One vector is turned by the same rotation once a tick. Each row is the vector after some number of ticks, and that number follows the row.
The counts run from 0 to 322.
81 70 108 121 106 71 98 100 102 95 90 100 94 100 101 105 122 111 82 120 108 86 96 104 87 99 107 96 111 91 73 119 96 108 110 87 94 120 90 131 106 93 119 110 82 117 68 112 94 117 96 110 111 85 86 110 91 121 77 77 93 136 76 131 120 98 124 104 121 108 124 108 126 95 94 85 98 146 93 109 112 106 119 80 109 : 108
92 78 112 131 98 73 76 130 94 97 70 70 93 98 96 94 117 102 94 114 97 85 108 108 73 99 102 99 107 92 93 122 89 99 116 70 100 92 86 122 113 97 103 98 72 115 80 101 102 111 92 118 91 91 76 109 82 120 74 88 112 127 75 124 120 100 128 95 127 106 121 117 141 104 79 80 95 138 92 105 108 98 123 93 115 : 164
81 83 103 126 106 76 89 105 93 88 72 76 95 91 100 109 119 90 98 123 105 88 104 104 75 98 102 97 103 91 86 122 87 96 110 85 112 97 98 124 113 101 110 101 85 113 69 99 92 115 103 123 113 92 81 101 91 115 73 76 87 127 74 128 112 101 121 116 133 115 108 119 126 98 76 82 84 139 88 122 117 105 126 92 110 : 24
80 75 107 124 113 84 97 112 110 85 80 94 92 102 95 93 116 103 86 106 116 85 106 109 87 98 101 99 104 96 88 131 98 110 124 80 106 102 80 128 110 97 118 98 73 115 71 110 91 109 100 117 108 94 81 117 97 127 74 89 105 129 63 129 119 94 124 106 128 107 122 103 129 98 82 88 105 132 85 107 121 101 126 84 120 : 189
97 67 119 134 106 66 77 109 92 94 79 85 94 98 111 105 113 99 91 127 98 90 106 102 70 101 103 103 119 93 71 119 84 105 116 76 99 103 88 126 104 88 113 101 82 119 74 97 92 113 91 107 96 78 78 104 85 113 80 83 103 130 75 129 120 99 119 94 120 111 118 118 125 100 86 74 93 136 96 114 97 104 110 93 100 : 246
95 69 115 127 94 67 77 114 92 95 77 87 89 94 105 110 113 109 92 129 94 92 105 104 72 100 108 99 109 91 78 114 90 99 117 79 100 112 96 121 112 90 105 105 80 122 77 100 92 122 98 112 103 81 79 104 89 114 80 90 103 136 82 126 125 101 123 93 118 106 120 114 130 103 83 79 86 147 98 114 102 106 117 88 101 : 130
92 72 118 125 105 71 89 118 84 94 77 87 98 89 100 104 119 90 95 120 90 86 102 95 73 101 99 92 103 87 85 119 96 87 116 73 102 105 99 123 111 101 105 110 75 113 65 97 98 118 95 117 96 89 81 111 84 121 72 86 89 129 83 126 119 102 124 94 123 112 116 114 132 97 82 83 87 144 103 121 103 105 120 94 112 : 12
79 88 116 128 106 75 91 108 106 93 77 83 87 100 100 103 124 109 99 124 103 93 96 105 81 97 108 96 105 94 85 118 94 115 99 90 99 113 88 127 108 102 116 117 86 117 66 107 88 121 107 108 116 86 86 111 90 120 77 79 93 139 80 125 110 104 120 109 127 108 116 109 129 101 91 90 91 156 96 105 116 111 123 84 107 : 221
88 82 113 119 101 79 83 122 97 84 71 83 105 100 89 100 109 81 94 110 98 87 107 101 72 109 105 102 93 89 96 126 96 101 124 72 103 98 94 122 120 94 108 102 76 114 69 99 92 114 97 129 102 95 80 111 88 133 78 93 100 126 82 130 116 94 125 100 130 113 110 106 137 102 80 75 93 133 90 108 103 102 128 98 111 : 162
89 69 128 117 110 70 97 117 97 92 75 91 96 100 94 105 118 86 94 114 94 91 97 93 76 100 99 101 105 92 88 122 95 113 119 72 93 105 89 118 110 100 120 110 78 103 61 93 91 123 94 113 100 87 71 114 88 127 77 88 95 130 77 124 120 103 120 93 122 114 122 118 129 102 90 86 96 145 94 113 103 108 119 95 110 : 237
90 86 124 144 105 73 83 125 106 87 64 90 96 97 86 98 112 101 99 119 94 94 97 91 77 111 108 100 96 89 94 117 95 104 114 81 102 108 85 122 103 97 113 112 82 110 74 102 93 103 109 117 99 87 80 113 97 126 76 97 98 127 72 122 118 92 116 96 123 113 117 93 135 104 87 85 93 149 91 98 106 108 123 97 109 : 88
90 75 112 134 107 77 83 122 98 78 71 86 107 94 105 94 109 83 91 112 104 85 112 101 73 104 95 101 91 97 90 124 91 96 128 78 102 92 96 119 115 92 105 94 77 118 70 95 90 111 96 124 96 90 78 109 89 128 77 85 105 128 73 126 117 94 119 100 129 116 118 107 130 98 79 75 91 125 93 112 111 97 124 94 115 : 167
91 79 119 123 98 77 83 126 100 90 74 74 95 97 96 95 113 94 95 113 94 86 108 104 70 101 96 100 99 93 97 120 101 100 116 71 102 95 92 112 118 101 101 105 71 114 70 96 90 120 96 124 97 94 75 113 86 126 75 90 99 134 81 117 114 105 123 96 125 103 120 121 140 100 77 87 101 140 96 108 110 100 125 94 118 : 47
87 72 108 106 105 85 93 114 103 91 85 87 92 108 96 99 109 98 81 120 105 86 106 113 76 94 101 106 103 94 91 119 100 101 125 75 102 108 90 121 125 91 111 100 67 122 79 108 95 125 92 124 108 89 87 116 91 132 79 87 110 138 79 132 120 103 131 103 126 107 125 114 135 96 81 85 100 135 91 109 109 99 123 87 118 : 39
81 80 103 115 103 78 92 103 102 87 83 88 97 97 104 107 111 86 85 120 110 83 104 103 76 92 105 97 102 91 83 126 94 97 121 84 105 105 97 127 124 91 111 95 81 118 69 104 89 120 102 129 120 91 88 105 90 124 77 74 94 131 74 137 113 95 126 115 127 120 115 115 120 94 85 76 94 128 89 120 113 103 126 85 110 : 28
77 84 104 114 106 78 92 107 99 90 80 84 104 104 88 100 114 84 94 112 105 89 95 100 80 99 110 93 103 85 93 122 93 108 120 79 97 97 97 128 120 94 120 103 79 108 69 104 103 112 97 126 115 92 88 109 89 128 69 80 97 126 77 136 114 93 135 108 128 122 118 118 130 104 85 76 89 138 96 112 101 104 121 95 111 : 266
94 79 123 116 96 71 90 116 102 98 77 89 96 94 85 107 114 95 93 121 88 92 93 92 77 103 109 96 99 86 90 112 93 103 120 72 98 111 98 124 116 95 112 118 76 111 69 101 97 119 99 118 105 89 84 116 90 129 79 90 93 129 83 126 117 101 131 97 123 107 119 110 140 103 86 86 91 150 100 112 101 109 119 95 100 : 122
82 88 112 121 97 82 93 124 106 98 74 84 87 107 86 95 115 110 100 118 102 90 97 108 81 94 110 101 99 93 95 123 94 106 115 82 106 104 83 121 121 103 105 102 68 117 78 110 93 118 108 120 113 93 86 114 96 129 78 90 101 132 78 124 113 102 133 107 125 104 121 107 144 99 85 91 100 147 87 98 114 104 134 87 118 : 308
93 87 124 146 107 74 87 122 103 90 63 90 88 97 97 104 115 110 102 125 96 95 106 99 70 98 108 99 98 94 84 125 90 110 108 83 111 103 86 122 99 99 113 103 85 114 69 100 83 113 113 117 105 88 75 106 94 114 81 88 93 136 68 120 115 97 111 102 128 110 115 98 127 101 80 87 93 144 89 109 114 108 120 89 104 : 210
96 71 120 120 102 72 87 113 95 90 76 92 101 94 97 110 110 94 91 128 93 90 98 91 68 103 101 100 99 90 85 117 91 97 120 74 99 111 102 118 117 88 112 109 84 113 66 95 96 124 101 123 108 86 83 111 94 128 74 90 92 131 78 130 116 100 122 98 121 118 118 106 132 101 90 77 86 143 99 117 97 109 120 97 99 : 127
77 77 108 123 113 81 94 116 112 81 84 87 93 103 104 96 116 96 83 114 121 89 108 109 83 102 100 104 106 102 82 132 99 116 111 85 100 99 81 126 106 93 120 103 79 116 69 110 83 116 96 117 104 91 82 109 87 128 76 83 104 135 68 126 117 96 115 111 127 117 119 109 123 101 84 79 105 131 83 104 124 105 122 83 124 : 68
84 86 108 123 98 70 78 105 97 95 73 73 99 102 96 111 111 92 97 131 104 94 100 101 74 93 110 96 108 85 87 116 88 107 105 85 105 100 100 125 122 91 107 103 89 114 69 95 96 118 102 124 118 88 86 102 86 120 76 77 93 134 82 134 105 100 123 112 127 114 111 119 131 99 78 76 92 144 92 118 107 108 121 95 102 : 140
84 81 115 122 108 83 95 120 106 88 74 101 96 99 85 100 111 96 86 111 102 89 98 99 80 107 106 99 89 93 93 127 102 103 128 78 101 113 86 127 112 95 115 111 73 113 73 105 96 114 104 122 108 95 88 119 99 136 76 92 99 129 76 123 117 95 127 107 129 111 121 98 136 103 89 85 97 141 86 98 107 100 132 89 120 : 196
92 75 124 125 97 71 76 114 101 100 75 86 91 106 92 103 112 100 102 126 90 92 94 93 74 100 114 101 104 85 89 116 88 114 113 79 96 110 89 118 115 96 112 111 79 109 74 98 97 118 98 114 103 82 80 115 89 124 82 91 103 131 76 133 123 98 127 92 120 108 118 105 138 103 89 83 92 151 98 108 94 111 117 98 97 : 239
98 76 123 127 108 67 84 118 91 95 68 83 98 94 91 112 118 89 104 123 86 91 104 91 68 101 101 96 104 88 84 117 89 99 117 79 101 100 98 116 113 94 112 105 83 106 65 93 92 118 102 124 105 85 73 104 91 121 79 83 92 128 78 122 117 98 120 97 127 114 114 113 131 100 85 83 85 146 100 120 100 108 122 94 100 : 128
101 63 116 125 107 68 85 116 99 102 71 87 89 108 94 109 115 106 94 125 92 91 105 97 72 96 104 99 115 86 79 124 87 103 124 77 103 103 84 120 109 99 118 99 72 110 70 99 94 118 93 114 106 86 73 111 97 114 75 84 97 128 73 125 125 96 120 95 120 106 121 111 133 101 87 85 88 140 96 120 95 107 115 92 98 : 124
85 79 119 132 106 68 80 105 91 86 72 75 103 95 101 110 114 82 99 124 97 90 103 89 75 100 104 95 105 91 84 118 92 105 113 80 102 104 100 122 107 88 112 107 93 109 64 95 91 114 98 118 103 81 81 105 85 122 78 81 87 130 75 129 114 96 115 100 126 121 115 114 122 99 83 75 86 142 97 117 104 106 115 97 102 : 249
92 72 105 113 108 78 93 113 100 98 82 84 88 114 99 102 111 101 89 111 106 82 108 113 83 91 102 102 112 93 85 124 93 104 122 79 105 102 85 121 117 97 112 95 65 115 73 103 92 118 90 122 105 92 79 113 93 124 76 84 106 133 74 126 123 99 133 108 120 106 122 120 133 99 85 89 104 132 87 110 108 100 123 88 116 : 38
78 64 115 116 112 70 99 105 109 94 85 97 89 100 102 105 121 101 84 121 115 92 102 103 83 96 102 99 110 96 79 125 103 118 112 89 99 115 84 126 105 93 122 110 83 110 65 107 81 127 96 111 115 84 85 113 90 121 81 76 95 134 66 126 118 99 115 106 125 117 124 109 123 96 93 83 99 142 94 108 113 104 120 81 109 : 224
87 72 113 122 103 75 83 113 87 83 78 84 99 87 109 106 117 91 85 121 99 87 106 102 75 99 96 96 103 91 80 111 95 85 121 73 100 112 105 126 116 94 102 108 77 120 71 97 93 122 103 119 99 88 83 108 86 125 76 79 96 133 83 127 114 101 122 97 124 111 114 115 130 100 82 77 82 142 106 121 110 101 121 92 118 : 17
93 82 108 139 103 75 79 119 91 91 67 74 92 91 103 99 118 101 100 116 97 84 108 108 73 98 102 95 103 93 83 118 91 93 117 76 111 96 96 125 111 106 100 95 71 119 73 102 95 110 100 121 98 91 76 108 89 113 67 83 99 127 76 123 113 97 125 100 125 108 114 114 136 105 79 85 92 135 91 114 112 102 127 90 118 : 285
